In the rows, zero is written as 128.
First come named moves, each a turn or a mirror, each shown by rows before and after it. For each pair of rows after them, which moves, in which order, take the first row to the second? The first pair is done for you.
move z_991:
[133 131 121 119 134 150 128 122 119] |-> [125 126 126 125 141 143 131 113 118]
[140 104 130 120 147 163 112  83 119] |-> [156 115 124 109 134 174 107 101 120]
[106 110 140 139 160 112 149  84 105] |-> [165 147 114  89 109 153 131 154 109]
[ 99 104 142 152 172 103 128  97 119] |-> [165 144 115  98 115 150 108 173 123]
move z_907:
[125 100 126 122 140 175 115 100 137] |-> [ 84 114 155 143 149 139 113 110 119]
[117  98 118 132 128 146 129  98 114] |-> [ 90 117 138 141 123 118 125 123 102]
[103 133 149 154 164 131 112  69  78] |-> [100 181 160 140 125 109 102 153  75]
[ 99 118 144 147 143 109 134  99 120] |-> [107 149 146 132 114 101 127 156 121]
move z_238:
[141 119 110 120 103 130 137 163 181] |-> [137 108 110 121 104 151 132 148 182]
[108 143 143 128  92 172  95 150  99] |-> [115 161 143 125  91 142 102 170  96]
[111 115 128  88 101 203  81 109 132] |-> [136 178 126  79  98  91 107 187 123]
move z_459:
[111 170 140 117 125 133  87 153 101] |-> [ 94 153 147 126 128 152  82 137 105]
[138 150 125 140 115  76 154 167 154] |-> [156 174 128 128 110  95 136 174 121]
[174 125 103 114 168 103 139  79 103] |-> [174 126 105 114 169 112 134  76  97]
[130 157 144 122 128 132 115 131 112] |-> [119 147 147 126 130 143 112 120 115]
move z_274:
[136 143 122 127 123 132 131 132 112] |-> [140 138 116 126 120 124 139 135 126]
[156 148 116 130 140  63 145 134 125] |-> [130 129 122 144 144  58 151 124 143]
[101 139 143 117 137 128 112 120  82] |-> [139 152 125  99 131 123 118 136  84]
[ 77 125 163 141  93 175 108 154 135] |-> [105 149 158 125  89 179  99 166 111]
Pairs:
Between the rows of a pair lie two moves.
[140 138 130 135 157  97 133 104 104] |-> [150 144 127 129 155 104 130 106  98] : z_274 z_459
[154 137 127 111 112 193  97  93 113] |-> [162 119 110 108 108 188 113  93 147] : z_274 z_459
[102 127 135 144 133 114 127 127 126] |-> [112 138 131 131 115 121 123 153 130] : z_238 z_907
[106 135 146 131 105 156 127 167 186] |-> [ 75 141 174 152 131 160 109 131 137] : z_991 z_274
[115 124 143 147 126 136 122 100 140] |-> [143 142 127 125 104 138 123 138 153] : z_459 z_991
[122 123 141 128 117 162 118 128 119] |-> [124 144 145 131 123 108 132 151 115] : z_991 z_238
[108 166 182 126 126 149  88 171  65] |-> [ 71 120 187 144 131 180  89 131  93] : z_238 z_459
[141  99 111 143 179 118 156  59 143] |-> [115 144 136 152 169  49 160 122 128] : z_459 z_907
[ 95  97 154 129 123 148 152 134 139] |-> [107 121 159 118 117 168 133 143 108] : z_274 z_991
[164 177 129 110 139  74 121 159  67] |-> [198 166 100  92 124  94 128 161  95] : z_459 z_274
[111 121 132 121 108 175 102 110  99] |-> [139 145 123 107 105 160 103 130  86] : z_907 z_274
[ 95 108 129 130 119 127 147 142 170] |-> [102 112 126 126 117 124 148 149 172] : z_907 z_238
[127 109 118 136 131 139 108  63 103] |-> [164 154 110 118 125  90 117 107  88] : z_274 z_238
[151 115 100 116 121 109 154 139 163] |-> [ 81 102 143 150 135 132 129 105 130] : z_274 z_274
[138 132 123 117 117 176 113 120  97] |-> [134 161 132 126 129 102 130 145  84] : z_907 z_238
[122 142 138 123 104  95 137 148 158] |-> [159 139 119 105 101 123 132 137 157] : z_907 z_459
[107 140 150 134 119 142 113 149 134] |-> [142 133 128 117 121 166 116 134 139] : z_274 z_907
[158 152 121 124 146 120 123  88  94] |-> [161 128 102 126 143  97 150  95 144] : z_274 z_274
[ 99 142 132 134 157 114 119 126  98] |-> [110 155 128 120 134 128 110 160 104] : z_238 z_907
[144 136 118 118 135  92 161 149 156] |-> [142 106 114 114 127 168 141 116 163] : z_238 z_991
[112 118 135 136 114 173 101 121 131] |-> [115 111 126 133 105 166 111 134 155] : z_459 z_991
[119 127 145 146 140  84 121 126 114] |-> [176 123 111 112 122 136 116 129 129] : z_991 z_907
[116 112 118 130 124 158  96 103 103] |-> [105 144 133 135 122 106 103 142  92] : z_907 z_238
[133 127 125 113 129 170  92 114 106] |-> [107 141 146 125 131 144  90 129  94] : z_907 z_907
[143 135 149 119 143 138 112 106  87] |-> [137 143 155 119 137 135 107 119  86] : z_907 z_238
[121  85 123 126 151 157 142  64 108] |-> [175 113  93  84 104 167 143 135 137] : z_459 z_991
[ 89 155 152 137 127 102 144 164 170] |-> [ 84 125 145 141 130 129 146 138 192] : z_238 z_459
[116 123 120 122  83 117 139 180 185] |-> [ 76 105 143 160 129  79 150 125 162] : z_459 z_991
[143 139 105 107  82 139 126 196 174] |-> [123 119 109 117  82 146 128 187 191] : z_459 z_274
[107 147 169 137 146 141 118 144  94] |-> [157 127 133 112 138 185 122 130 116] : z_907 z_907
[148 142 103 112 120 122 140 160 145] |-> [114 115 119 143 159 108 147 101 131] : z_907 z_907
[119 119 128 135 130 104 135 128 140] |-> [137 123 118 118 112 137 125 140 143] : z_238 z_991
[147 132 111 118 118 125 136 142 148] |-> [148 121 109 120 128 134 136 119 147] : z_907 z_991
[124 148 105 125 111  93 145 170 135] |-> [113 151 112 128 112  93 141 170 128] : z_274 z_459
[130 139 132 134 114 149 125 148 134] |-> [111 126 138 150 132 120 139 128 140] : z_991 z_459
[106 137 132 126 124 105 118 151 112] |-> [143 108 101 112 129 144 123 113 130] : z_907 z_907
[115 144 134 137 123  89 152 141 127] |-> [113 154 140 137 125  95 143 144 112] : z_274 z_459
[171 135 118 122 159 121 128  64  85] |-> [194 151 109 105 141 129 122  93  85] : z_991 z_238
[165 125 104 135 110  59 152 170 151] |-> [ 71  97 155 180 130  82 129 126 129] : z_274 z_274
[160 162 131 131 138 163 100 130 114] |-> [154 178 136 135 139 117 114 155 117] : z_459 z_238
[139 148 101 126 138 139 161 143 106] |-> [134 131  97 132 147 137 170 125 118] : z_907 z_274
[177 111 124 132 145 113 145  80  81] |-> [198 128 115 116 129 115 143 109  80] : z_238 z_991
[143 126 135 135 138 117 140 111 122] |-> [131 135 144 138 134 109 137 125 117] : z_238 z_907
[147 146 110 128 146  56 159 132 134] |-> [143 111 114 123 145 177 114  68 109] : z_459 z_238
[ 99 142 154  90 153 129  83 148  80] |-> [ 94 136 155  93 156 136  82 139  80] : z_238 z_991
[159 175 112 105 136 165  94 186 102] |-> [ 91 139 142 162 198  93 122 114  96] : z_991 z_238
[112 118 139 127 131 188 100 100 115] |-> [127 115 122 111 107 192 108 132 150] : z_459 z_991
[168 135 102 127 141  80 145 133 128] |-> [172 150 114 118 137 132 112 123  83] : z_459 z_459
[156 156 128 114 110 144 108 157 107] |-> [145 111 124 135 149 151 121  81 112] : z_907 z_991
[135 130 130 116 123 166 114 120 112] |-> [151 120 111 111 118 147 134 131 146] : z_274 z_274
[169 112  95  89 131 168 134 119 138] |-> [160 106  99 109 165 123 153  86 128] : z_238 z_907
[170 159 100 131 147 176 112  97 104] |-> [152 138 103 139 146 189 112  83 120] : z_459 z_991
[157 127 102 112  97  99 146 180 150] |-> [173  96  85 116 123 112 158 124 156] : z_907 z_238
[103 129 143 117 107 164 104 137 131] |-> [117 150 137 113 103 117 120 168 139] : z_238 z_274
[120  94  97 142  97 142 138 165 165] |-> [ 99  85 106 160 118 115 148 145 163] : z_238 z_991
[136 116 109 108 118 124 134 107 140] |-> [115 121 124 122 127 100 136 104 131] : z_907 z_238
[137 109 122 129 138 130 141 120 170] |-> [144 121 119 125 134 115 144 134 168] : z_238 z_991
[144 145 126 109 138 153 114 131 161] |-> [131 138 135 123 157 153 110 100 144] : z_907 z_274
[ 59 150 173 115  87 176  77 152 121] |-> [ 46 101 166 138 126 173  97  79 137] : z_907 z_991
[141 149 122 124 125 133 127 132 115] |-> [122 136 131 136 135 138 126 109 112] : z_459 z_991
[115  83 107 132 118 185 125 103 164] |-> [122 131 118 115  85 184 104 171 143] : z_907 z_991
[110 132 126 130 149  77 147 155 136] |-> [121 147 129 124 149  80 138 158 113] : z_459 z_991
[107 117 141 113 149  93 127 122 144] |-> [114 138 150 107 150 108 110 121 107] : z_274 z_274
[ 89 113 143 142 119 115 136 128 146] |-> [127 112 118 120 101 144 136 140 162] : z_907 z_907
[ 66 101 157 144 117 146 117 140 150] |-> [109 133 149 116 101 183  92 158 115] : z_274 z_907
[102 126 124 131 127 112 106 156 125] |-> [108 126 124 125 127 142  93 144 111] : z_238 z_274
[112 144 138 134 124  65 147 170 136] |-> [170 131 100 103 107 113 149 166 161] : z_991 z_907
[198 114  96 115 130 115 157 122 150] |-> [109  99 140 161 145  74 162 115 156] : z_274 z_907
[ 95 134 153 144 129 128 111 111 147] |-> [112 156 149 128 109 132 103 147 145] : z_907 z_274
[ 87 110 150 176 151 177 121 106 117] |-> [ 69 134 163 176 128 149 120 161 127] : z_907 z_459
[170 106  86 116 130 133 144 107 153] |-> [148  99  92 129 134 108 155 110 166] : z_274 z_459
[114 136 119 122 131 157 140  95 101] |-> [124 164 120 115 124 135 141 126  90] : z_907 z_274
[123 171 121 106 119 157 101 167  92] |-> [165 130  79  94 127 171 127 133 139] : z_907 z_274
[134  93 117 144 109 128 180 135 199] |-> [ 83  85 150 168 116 150 159 113 175] : z_991 z_274
[152 144 115 129 125  54 158 159 147] |-> [207 139  89 102 130 118 143 120 124] : z_459 z_907
[110 136 138 119 113 150 113 163 143] |-> [140 144 123 112 119 120 132 169 147] : z_907 z_238
[129 162 148 119 114 122 110 165 115] |-> [118 128 148 125 121 174  98 119 119] : z_238 z_907
[113 159 120 129 123 164  99 139 110] |-> [102 134 119 143 146 162 108  99 114] : z_907 z_991
[115 108 124 117 119  96 128 158 171] |-> [ 90  87 137 131 131 123 119 125 164] : z_907 z_274
[166 153 103 129 147  43 149 162 134] |-> [178 177 113 120 148  67 127 159  90] : z_991 z_459
[ 78 108 145 153 113 146 121 143 163] |-> [ 96 119 133 141 100 134 128 168 176] : z_907 z_459
[121 151 143 148 131  95 113 137 103] |-> [113 145 149 151 131 117 103 124  96] : z_459 z_459
[106 111 132 145 156 120 130  98 121] |-> [151 138 113 108 116 156 113 149 124] : z_991 z_238
[135 103 107 125 143 148 108 100 113] |-> [ 93 114 131 147 146 104 113 121 114] : z_459 z_907
[150 123 120 123 123 142 120 131 139] |-> [114 125 140 145 135 110 123 128 129] : z_991 z_907
[118 138 114 121  80 163 119 138 144] |-> [ 82 114 127 149 109 138 131 100 148] : z_274 z_991
[120 147 163 139 111 139 137 160 118] |-> [133 151 157 132 110 145 135 162 117] : z_459 z_274
[142 149 159  90 129 126 137 170 113] |-> [149 122 148  84 127 174 131 144 125] : z_238 z_274
[134 132 128 127 116  96 122 145 143] |-> [144 126 120 123 116 104 124 140 149] : z_991 z_907
[128 127 116 144 127 100 129 151 132] |-> [123 129 122 149 135  98 125 140 118] : z_459 z_991
[165 107 105 110 118 140 139 119 141] |-> [147  95 108 119 116 140 142 116 155] : z_274 z_991
[112 152 140 137 131  73 150 191 151] |-> [130 182 150 119 125 128 109 189  89] : z_459 z_459
[142 156 122 131 137  90 135 185 131] |-> [158 124  98 123 130 116 144 170 170] : z_274 z_907
[104 117 164 168 123 143 131 134 129] |-> [126 147 163 156 122 137 124 150 101] : z_274 z_238
[149 129 170 119 163 150  97 121  92] |-> [118  91 169 139 169 142 114  99 133] : z_459 z_459
[120 143 141 125 120 117 105 103 102] |-> [104 125 142 134 122 115 113  94 121] : z_459 z_459
[136 147 130 105  94  98 137 188 153] |-> [125  78 115 118 117 143 147 107 187] : z_907 z_274
[136 120 120 114 123 172 124  78 137] |-> [149 125 113 108 121 170 128  86 138] : z_274 z_274
[110 130 132 133 126  79 150 156 158] |-> [108  99 133 130 125 180 116 103 142] : z_459 z_238
[ 64 121 161 144 113 130 142 137 142] |-> [119 171 153 114 107 146 120 156  87] : z_274 z_274
[ 96 109 149 148 151 136 123  75 104] |-> [111 119 144 140 150 149 117  73  92] : z_274 z_459
[ 73 143 157 142  84  89 117 193 134] |-> [ 56 107 161 146  88 173  90 139 125] : z_274 z_238
[124 116 117 107 103 156 113 145 152] |-> [ 81 117 141 134 118 118 117 140 143] : z_991 z_907
[141 145 138 171 129  68 143 100 175] |-> [113 147 154 178 118  74 133 116 176] : z_907 z_274
[134 149 117 119 109 129 141 153 154] |-> [118 145 126 137 133  94 154 130 146] : z_991 z_459
[153 134 131 132 165 126 118  94  95] |-> [172 125 109 124 159 106 141 106 133] : z_274 z_274
[ 80 127 139 134 145 178 147 111 171] |-> [ 78 163 157 129 139 183 123 131 126] : z_274 z_907
[ 75 122 149 149 126  88 126 126 170] |-> [142 144 114 109  98  99 130 165 183] : z_459 z_907
[159 127 119 112 147 104 144 120 136] |-> [160 115 117 108 139 141 135 110 139] : z_238 z_991
[158 108 114 107 111 213 112 121 130] |-> [ 65 134 178 156 136 133 107 134  87] : z_907 z_907
[115  98 125 141 137 113 146  83 149] |-> [125 101 118 137 137 106 152  90 153] : z_459 z_238
[129 124 129 129 130 105 172 130 171] |-> [100 116 143 139 127 119 163 124 171] : z_991 z_274
[114 133 134 140 111 128 131 155 130] |-> [114 108 128 148 128 131 141 118 138] : z_907 z_991
[ 70 125 155 154 115 149 110 135 138] |-> [ 70 120 153 156 116 144 116 133 147] : z_907 z_991
[158 165 136 101 104 143 121 146 117] |-> [115 117 140 139 140  94 157  96 156] : z_274 z_991
[139 153 124 117 103 103 141 190 142] |-> [178 118  92 106 118 140 151 139 160] : z_907 z_238
[105 145 139 110  86 194  99 160 131] |-> [ 73 159 158 147 128  74 135 157 122] : z_991 z_238
[130 140 112 146 137  98 141 132 117] |-> [148 151 108 132 126 123 128 140 106] : z_907 z_459
[164 142 123 113 115 156 108 126  99] |-> [148 135 130 120 117 168 103 119  97] : z_238 z_459
[103 140 129 134 116 108 136 156 141] |-> [ 99 145 132 135 113 117 129 158 133] : z_274 z_991
[194  98 100  85 131 200 109 107 128] |-> [154  56 102 108 135 183 131  94 180] : z_274 z_274
[102 138 151 162 184  87 131  67  64] |-> [103 134 147 164 186  66 145  73  79] : z_459 z_459
[159 185 130 131 129 106 122 170  78] |-> [185 143 105 119 133 186 112 114  91] : z_907 z_459
[163 170 151 135 115 119 143 111 118] |-> [150 162 158 143 124 123 141  96 113] : z_991 z_459
[ 77  93 142 164 129 130 123 124 147] |-> [104 136 138 152 124  75 132 170 132] : z_238 z_459
[172 155  67 109 142 132 135 158 153] |-> [128 111  73 132 145 134 146 133 195] : z_274 z_238
[139 121 111 147 123 131 136 138 171] |-> [147 126 110 142 119 141 133 142 168] : z_907 z_991
[101  91 133 146 163 170 113  57 106] |-> [113 127 124 150 162  39 164 125 138] : z_459 z_238
[153 131 116 114 117 148 119 135 134] |-> [146 139 123 127 137  98 134 130 124] : z_907 z_238
[140 110 120 128 165 114 135  87 124] |-> [146 159 130 109 127 106 119 165 112] : z_907 z_991
[134 110 121 116 121 178 110 107 136] |-> [147 112 114 110 119 173 114 114 142] : z_274 z_274
[134 122 111 134 113 132 141 119 143] |-> [134 128 112 135 115 118 145 124 141] : z_991 z_238
[156 119 112 119 140 141 129  91 101] |-> [163 120 106 111 126 153 126 104 111] : z_459 z_991
[ 99 110 134 160 158 125 139 101 127] |-> [129 152 125 138 127  96 142 172 132] : z_238 z_907
[154  97 131 136 143 189 113  82 113] |-> [173  98 113 118 118 195 121 118 148] : z_459 z_991
[115 135 144 123  78 158 128 191  81] |-> [134  78 113 120  90 203 140 131 118] : z_907 z_459
[164 105 112 124 133 147 124 123 115] |-> [163 121 119 121 125 146 114 142 104] : z_907 z_991
[102 119 107 131 159 121 116  86 127] |-> [118 153 107 123 156  84 121 118 112] : z_238 z_459
[120 153 139 130 107 133 133 151 147] |-> [126 126 129 129 113 156 138 120 162] : z_907 z_274
[138  96 124 108 130 129 147 120 151] |-> [128 116 137 116 134  92 150 139 138] : z_274 z_238
[ 90 157 160 155 103 147  80 159  52] |-> [ 70 101 154 182 145 136 105  79  72] : z_907 z_991
[162 146 106 103  89 138 137 179 146] |-> [156 141 113 102  89 178 118 161 130] : z_459 z_238
[104 109 134 123 113 178 137 105 161] |-> [104 144 139 132 125  80 163 141 152] : z_238 z_991
[105 155 142 128  98  92 132 190 145] |-> [ 80 148 159 140 105 101 124 177 137] : z_274 z_274
[146 155 124 104  94 159 104 169 121] |-> [135  98 118 130 141 169 121  73 127] : z_907 z_991
[163 135 110 123 133  86 137 110 110] |-> [166 127 103 121 129  89 142 111 125] : z_459 z_274
[128 100 112 103  97 211 110 154 169] |-> [ 69 100 143 159 162  68 157 122 157] : z_238 z_991
[150 161 147 132 157 105 120 107  62] |-> [194 161 113 108 136  91 143 141 107] : z_991 z_274
[164 154  97  88  87 122 113 172 101] |-> [106 130 131 138 150  83 120  89  62] : z_991 z_274
[111 108 132 128 138 117 148 128 142] |-> [137 128 123 107 119 135 138 155 135] : z_991 z_459
[102 167 151 112 105 167  79 166 123] |-> [ 66 125 155 133 112 167  93 140 161] : z_459 z_459
[157 123 120 119 130 175 117  98 103] |-> [163 157 130 115 128 144 116 128  81] : z_238 z_459
[ 92 164 114 145 127 139 102  94 104] |-> [ 86 165 116 141 112 148  98 114 114] : z_907 z_459
[112 146 129 134 137 116 114 118  96] |-> [144 148 111 113 123 142 111 127 105] : z_991 z_907
[132 109 164 151 155 142 133 106  91] |-> [125  96 157 159 159 112 153 110 120] : z_459 z_459
[110  98 151 133 111 135 119 127 142] |-> [114 106 149 131 105 120 124 144 148] : z_907 z_459
[119 120 116 138 174  99 167  81 103] |-> [127 175 124 117 130  87 150 174  95] : z_907 z_991
[ 95 143 150 152 144  72 141 133 155] |-> [130 183 146 118 109 118 110 178 127] : z_274 z_991
[129 111 147 161 156 121 133 109 114] |-> [142 142 145 146 133 102 133 163 116] : z_238 z_907
[ 72  98 147 130  85 133 124 182 194] |-> [ 74 142 176 125  91 171  79 175 107] : z_274 z_274
